Rotation paths and how fast each direction turns (degrees per step)
Each turn is a multiple of 5 degrees from 10 to 175, or 0.
Each row of a path follows its step; steps can be skipped.
Path 1:
step 1: [ -4   3   3  -8 -10  -2  -5  -4   2  -4   8   4 -10  -6  -8   2  -6   3
  -6   0  -4   0  -4   5  -3  -3  -3  -7   2 -13  13   7  -6   4  -8  -5
   9  -6   7  -4  -5  -8   5  -8   1  -2   0   9  -3   4   2 -18  -3 -11
  -2   6   2  -2  -5 -12   1  -6  -8 -13   1  -8  -4  -6   0 -14  -2  -2
  10  11 -14   2]
step 2: [  2   0  -2   6  -6  -5  -6   1  -3  -9   1  -1  -4  -9  -6   0   4  -1
  -1  -6  -3 -10 -10  10   8  -8   7 -14   7   6   0  14  -5  -7  10   3
   1  18   1   3  -7   9  -2  -5   3  -3  -2  -3   5  -1  12  -6   4   3
 -10  -1  13  -8  -1  -1   5   8 -14 -14  -1   2   2  -4  -1   0  -1  -5
   8  13  -3   7]
step 3: [-10   7  -4  14  16  10   0  -2   2  -6  -3  -5  -4   3  -3  -2  13   8
   4   2 -12   2   5   8  11  12   9  -3  -1   5   3  10  -8  -1  -4  -5
  -3  -6   3  10  -8  17   3  -9  -3  -1   0  -7  13  -3   7  -9   7  -2
   5  -3   3  -2  -5  10   1   9   5  -2   3  -2   4   5  -3  -7  -1  -1
   2   3  -8  -4]
step 4: [ -3   5  -2   0  -2   0   4   8  -9  -5  -6  -2  -4   0  -1  -3   3   3
   5   4 -13  10  -2   2   3   0  -7  -2  -4  -9  -5   8 -16  11 -10   9
   1  -2  -7   8   1 -12   3  -4   3   2 -15   2   7   3   5   5  -3   8
  -1  -2   5 -10 -11  14   3   1  21  -5  -1  -4  -1  -2 -10  -1  -8   4
  -4   1  -7  -9]
step 5: [ -7  -9  -3  -3  -4  -9 -21   5 -13   9  -7  -6   1   1   7   8  10  10
   5  -8  -2   8  -3  10  -5  -5   6  -5  -5  -6  -6  -8  -1  -2  -1   7
  -2  -2  -2   4   4  -6  -2   9  -8  12   7  -5  -5   4  14  -1  -6   4
  -4   0   3   3 -15   9   0   0   1  -1   3   2  -3   0   1   7  -7   5
   1  -4 -14   0]
step 10: [  1  -2  -6  -7   2  -3 -18  -4  -5   6   3  -1   1   6  -7   5   1   7
  13   5  -5  12   6 -10  15  -6  -5  -1  -9  -9  -6  -5   8  -2   5  14
  -4   3  11   4  -5  13  -1  -3  -3   5   1  -1   0  -2  13   0   4   5
 -10  11   6  -5 -11   7  -2   4  -3  -4  -7  -3  -1  -2 -12   4  -8  -3
   0   7  -2  -1]
step 11: [-15  -2  -5   8   8   7   2 -14   0   2  -8   6  -7   8   6   5  11  -4
  14   0  -4  -1  -3   8  -7   5  -6  -2   1 -16   6  -4   3   0   1   1
   3  -4  18   8   1  -4  -3   0 -15  -5  -8  -5  -2  -2   8   5  -5   9
  -2   6  -1 -10  -5   1  -5   2  -1   3  -9  -3  -2   0  -2  -6 -13 -11
  -1   1  -4   8]
step 13: [ -7  -8   9  -9   2  -2  -7   6 -12  -7   1  -3   8  -6  -4   1  -4   6
   9   6  -1   6  -8  11   0   2  23  -7  -5   9   3  -2   0  11   8   1
   2   1  10  -5  -8   0 -17   3   1  -3   5   4   2   7   1  -3   0   9
  -1   0  -6  -7 -11  -6   5   0   1   0   4   5   2  -8  13 -13   3   1
   4   5   2  -4]
step 19: [ -9   0  -6   2  -5   6  -3  -6   2   5   1   4  -4  -7  -3  -1  -1  -7
  -2  -5   6  11   2   3 -13   7   4  -2   9   2 -11  -4  13  -6  -1   5
   7   3   6   4  -7  -3  -5  -2   7 -19   2   1  10  -1  -5  -6  -3   5
   5   4   8  -5  -2 -11  -1  -2   3   2   5  12   1   2   6  -9 -19   5
   8  18  -8   4]
Directions:
[-3  1  0  1  1 -3  1  2 -1 -1 -1 -4  1  3  2 -3  1 -1  1 -1 -2  4 -3  0
 -2  0  0 -1  0  1 -2 -3  1  1 -1 -1  1  0  1 -1  2  0  0  0  1 -1 -1  1
 -1 -1  1 -1  1  1 -1 -1  1  0  0  1  1  0  2  0  0  1  2  1  1 -2  1  1
 -1  0  0  2]
45
[ 3  2 -2  2 -1 -3  0  2  2 -2  1 -1  3 -2  0  0  3  0  0  2  1  1  3  0
  0  3  0  0  0  2 -2  0  1 -1  1  2 -1  0  1  1  0  0 -1 -1  0  0  0  1
 -1 -1 -1  1 -1  1  1  0 -2  3  0  0  1  3  3 -2 -1 -1  1  1 -1 -1 -1 -1
  0  3 -1 -3]
65
[-1  0 -3  0 -2  1 -1 -3 -1 -2  0 -1  1 -1 -1  0  1 -1  1 -2  0  2 -1 -1
  1  3 -2  0 -1 -3  1 -1  0  1  2 -2  2  3 -2 -1  0  0 -3 -3  2  2 -1  2
  2 -1  0 -1  0  1  0  2 -2 -2  1 -1  0  1  1  0 -1  0  0 -1  1  0  1  2
  2 -3  2 -2]
160
[ 0 -1  3  0  0 -1 -2 -1  1  1 -3  1  1 -2  0  1 -1 -2  1  2 -1  1  1  2
 -5  0  0  1  0  0  0  0  0  1  1  0  1  2  1 -2 -1  2  2  1 -1 -1  0  1
 -2  0 -3 -2 -3  0  0 -1  0  0 -1 -3  2  0  0 -3  1 -2  1  2  1  0 -1  1
  1 -1  1  0]
60
Path 2:
step 2: [ -4  -4  -6  -7  -1  -3   1  10  -3   9   3  -8   1   0   9  -1   9  -7
  -5  -9   9  -2  13   6   6  -2  -2  -3  -8   0  -3 -11   9   6   1 -13
   1  -1   4  -7  -3   5   7 -10  -1   2  -5  -3  10   5   1   7   8  -1
   2  -5   5   4 -10 -20   7  -7   1   2   5   1  -1  -4   4   6   1   5
   2 -11  -3  -1]
step 3: [ -4   1   2  -6 -11 -12  13   2  -4  11  -7  -3   0   1   4   3   7 -12
   3  -5   2   4   7  11   7  -2   2  -1 -16   0 -10  -4  -9   1 -10   6
   9  -7  -7   5  -3  -3  -5   8  -8 -11  -2   6   8   3   0   3  10  -9
  -5  -3   0  -1  -2  -2  -1  -3   1  -7   7   0   2  -6   9   1   3  -3
  -2  -9   4  -6]
step 6: [  0   5  23  -1   5   4  -1   1  -4   2 -11 -14   2  -2   8  -8  -5  -2
   5 -10   5  -3   0   4   4 -11  -3  -2   0  10  -9  -3   4  -8  -2   2
   1  -9  -2  -6  -8 -11   7   3   1   3  -5 -10   0  -3  -6  -3   3 -10
   6  -7  -3   0   0   0   1  -3  11   6  -7   1   4  -6  -1  -3  -8   0
 -11   7  -1  -2]
step 7: [  5  10   5  -3  -6   8   6  -4  -1  11  -3  -6  -4   4  12  -1 -10  -5
 -11 -12   9   6  12  -8   1   1   5  -4  -4   1  -9   2  -1   2   8  -9
  -6  -1  -4   3   1   1   7   1   2   9   0  -3  -5   5  -4  11   0 -10
  -3   1  -7  -5  -8  -5   9  -3   8   5  -8  -1   0   2   3  -5  -4 -15
  -7  -2   5   5]
step 11: [-12   1  -3   4  -4  -5   0  -6   8   2  -6  -7  -2  -9   6 -11   4  -3
   1  -4   0  -1   9   8  -6  -8 -10   4  -4   6  -1  -2   3  -3   0 -10
   2 -10  -2   2 -10   2   3 -13   2  -5   6  -2  -6   1  -7  -8   8  -7
   5  -1  -8   1   4  -8  -2  -5  11  -5  10  -5   0   4  -3  10  10  -2
 -12  -4  13   2]
step 12: [ -4  -1   0  -1   3   2   2  -2   0   2   0  -9  12  -5  -2  -3  10  -4
 -14   0  10  -8   6   2  10   3   2  -4 -15   7  -9 -10   7  -2  -3  -9
   0  -7  -5  10  -6  -2   9  -8   7  -1  -6   3   6   0  -1   5   3   6
   3  -2  -7  -1  -6 -13  10  -9   6   1   8   2  -4  -2   5  -2   6   1
  -5 -16  -2   1]
step 13: [ -4  -2   5  -5  -6  -6   7   1  -4  12  -1  -2   1   5   3  -5  -4 -11
  -1   2   7   7   1   2   4  -9   9  -5  -3   9  -7 -17  -3   4 -15  -1
  13 -12   5  -7  -8   3   2   2  -5  -5  -4   4   9  -2   3   7  12  -5
  -6   1   8  -2  -6 -10   1  -3   2   1   8  -6  -9  -2  11   3   2  -3
  -3  -2   4  -2]
step 19: [  3   4   1   6  -3   9   5  -7  -5  11   7  -3  -3  -1   2   7  11  -8
   5  -2  16   8   0   7  -5   2   0   3  -3   0   4   3  -3   1  -1  -2
   8   5   3   2  -2 -12   5  -5  -5  -8  -1  -8   0   5  -7   2   0 -10
 -18  -3 -12   1   3 -10   7  -3  14   0  11  -3   8  10   1   1   3   2
   6  -9   0  -5]
step 21: [ -8   6  -2   2  -2   5  -2  -1   9  -3   8  -8  -8  -6   2  -9  11  -5
   0   0   4   2  -2   8  -2  -8  -8  14  -1  11   5  -7  -1 -13   4  -4
   5  -2   1  -5 -10   0   5  -9  -2  -6  -5   9   0   9  -2   3  12  -4
   9  -3   0   2   8  -7   1  -2   1  -1  12  -2  -7  -8   0   6  13   0
  -9  -1   7   6]
Directions:
[ 2 -1 -1  3  0 -1 -1  2  2 -2 -2  1 -3 -1  0  0  0  3  2  0  1 -2  1  3
 -1  1  1 -1 -2  1 -3 -3  2  0 -2  1  2  1 -2  0  0  2  2  0  1  0 -1  0
  1 -1  1  2 -2 -2 -1 -1  3  2  0  1  0  2 -1 -1  0  2 -1  1  1 -1  1 -2
  0 -1  1  0]
35
[ 0 -3  1  2  1  0 -2  0  1  1  0 -1  0 -1  0  4  3  1  0  1 -2  2  0 -1
 -3  0  0 -1  0  0  2  0 -1 -2 -1  3  1  2  2  1  0  0  1  3  1  0  0  1
  2 -1 -3 -1  1 -1  0  3  2  1  0 -1  0  1  2  0  1  2  3  1 -1  0  0 -1
 -1  1  2  2]
70
[-2 -2  1  0 -1  1  0 -4 -3 -1 -1  0  0  2  0  1 -1  0 -1  0 -3  0 -2  4
  0 -2  1  1  1  3 -1  0  1  0  0  1 -1 -1  0  0  0  1  1  3  2  0 -2  2
 -1  0  2 -1  1  0  2 -1  0  1 -2  0  1 -1  0  1  3 -1 -1 -1  2 -1  0 -3
  0  0 -3  0]
40
Path 3:
step 0: [ -2   6   5   7   0  -6  -6   3  -1  -4  15  -6  -4   4  -2  -8  -8  12
  11  -9   7  -4  -6  -1  -4   7   4   7   2  -3   1  -5   4  -5  -3  -1
  10   9   2 -10   8  -7   8  -1   3   4 -14   0   3  -4  -2  -6  14 -13
  -4   2 -12  -9  -7  -1  11 -12   8   0   5  -3   2  -5  10   1   5   0
   6  -4  -4  -2]
step 5: [-13   3   4   2  -1   1  -3   5   5   6   4   1  -7   0  -7 -12   3   7
   2 -10  13  -2  -3   2   5   9   1   6   3   6  -1  -3   4  -5 -10  -1
   5  -2   5  -6   5   1   7  -1   8  -9  17   1   6  -3   0   5  11   8
  -3   9   8  -5 -11  -6   4 -18  15  -2  -4  -6   8   8   4   2   3   6
  -1   1   1  -7]
step 6: [-10   1   3   9  -9  -6  -3  -3   5  -1   3   7   0  -3  -9  -3 -10   8
   4   4   4   1   3  -3  -5  14  -3   0   1   8   6 -13  11   5  -4  10
  12   9  -7  -3  15  -4   4   6  11   1  -6   6  -1  10  -7   7   3  -3
   5  -4   3  -2  -6  10   1  -1   4  -4  -2   8  -2  -1  15   5  -7  -7
   8   9   8   1]
step 7: [ -5 -10   0   4   9   0  -1   3   1 -22   8  -5   5  -1   2   3  -2  -3
   7 -14   0  -4  -1  -3  -8   7   6   4  -3   4  -8   3   0   8  -9   7
   2  10  -7 -11   5  -1   2   5   6   5   4   4  -4  -6   9   9  -4   4
  10  -4  -8 -14  -7   3   8   2  -2 -14  -3   5   5   4   5   5   5  -1
  -5   0  -5 -10]
step 11: [ -2   6   2   6   8 -12  -4  10  -1  -2  10  -4  -6 -10  -6   6  -3   6
  12   7  15  -3  -2  -3   4   9  -5   4  -3   9  -1   4   3  -2 -15  -3
  12   3  -4  -9   6 -10   4   2   6   6  -7   8  -5  -3  -2   5   8  -1
  12   0  -3  -1  -7 -11   3 -10   5  -1 -11  -5   3   3   5  -5   3  -1
  -5   5  -1   9]
step 17: [  7  -1  -8   1  -2  -5  -6  17   3  -1   6  -3  -4 -16  -6   3  -7  13
  -4  -1   6  -7   6   6  -6   1  -8  -2   3   7   9 -15  16   0  -1   6
   7  -5  -1   4   3  -3   3  -3  13   2   8   9  -8   3  -5   6  -1   3
   4  -4   1  -9   1  -4  -1 -11  11  -2   1   5  -4  -4   3   3  -8  -4
  10   4   4   6]
step 18: [ -7 -10   6   4  15   9   3  18   3  -5   0  -4   2   2   9   0  -5  -1
   1   6   4   5   5  -5  -7  -3   3   5  10  -1  -5   6   1   0  -6   6
  15   5   5 -10   7   5   5   1  10   2   8   6  -9   2   2  -4   4   6
  16   4  -2  -6  -7   1   0   2  -1 -11  -3   9   6  -1  10   4   4  -7
   8  -2  11  -2]
step 19: [  2   8   5   4   6   5  -5  13   2  -5   0  -5   5   3   1   1   7   5
  14   5   3  -9   4   2  -3  14  12   7  -8   2   2   0   2 -12 -10   8
  -3  -5  -5   2   8  -7  -5   3   6  -4   3   8   5  -9  -8  -5  16  -4
   2 -11   0  -6 -16   1   8   3   9   1  -3  -3   8   3   4   4   6   0
  -4  -3   3   8]
step 20: [ -7  -4   1   7  -7   1  -2   1  -3  -1   8 -12   4   1 -14  -9   0   5
   2   6   7  -1   0   5 -13   1  -2   4  -3  -4 -13   3  12   2 -12   2
  12  10   2   0   1  -7   3   6  11  -3  -6   6   5   2  -7   3  11  -3
  -9  -7  -5   3   6   6   4 -13  -4  -3 -11  -3   0  -6   7   4   7  -2
   1 -15  -7   0]
Directions:
[-1  0  0  1  1  1  0  0  2 -3 -1 -2 -1  2  2  0  3  0  0 -3  3  0  2  1
  2 -1  0  1  0  0  2  0  0  2  0 -2  0 -2  2 -1  2  0 -4  0 -3 -1  1 -2
  3 -1  1  1  2  1  2  0  0 -1 -2  0 -2  0 -1  3 -1  1  0  0  0 -2 -1 -2
 -1 -1  0 -1]
130
[ 2  2  0 -3  3  0  2  2  0 -1  0 -2 -2 -3  1 -1  1  0  0  2 -1  0  2  1
 -1 -2  1 -1  1 -2  1  1  0 -2 -2 -1  0 -1 -2  0  2  2  1 -1  1  0 -1  0
  0 -2  1 -3  1 -1  0  1 -2  0  1  0  0 -2  0 -1  1  3 -2 -2  1  0 -3 -1
 -2  0 -1  1]
45
[-1  1  3  0 -1  1 -1 -2  1  1 -2  0  1  0  3 -2 -2 -1 -1  2  1  0 -2  1
 -1  0 -1  2  3 -2  0 -2 -1  2 -1  0  2 -1  1  0 -2  0  0  1 -2  0 -2 -1
 -1  1 -3 -2  1 -1  1  1 -1  1  0  2  0  2 -1  1  0  3  0  0  3  0 -1 -1
  4 -2 -2 -1]
175
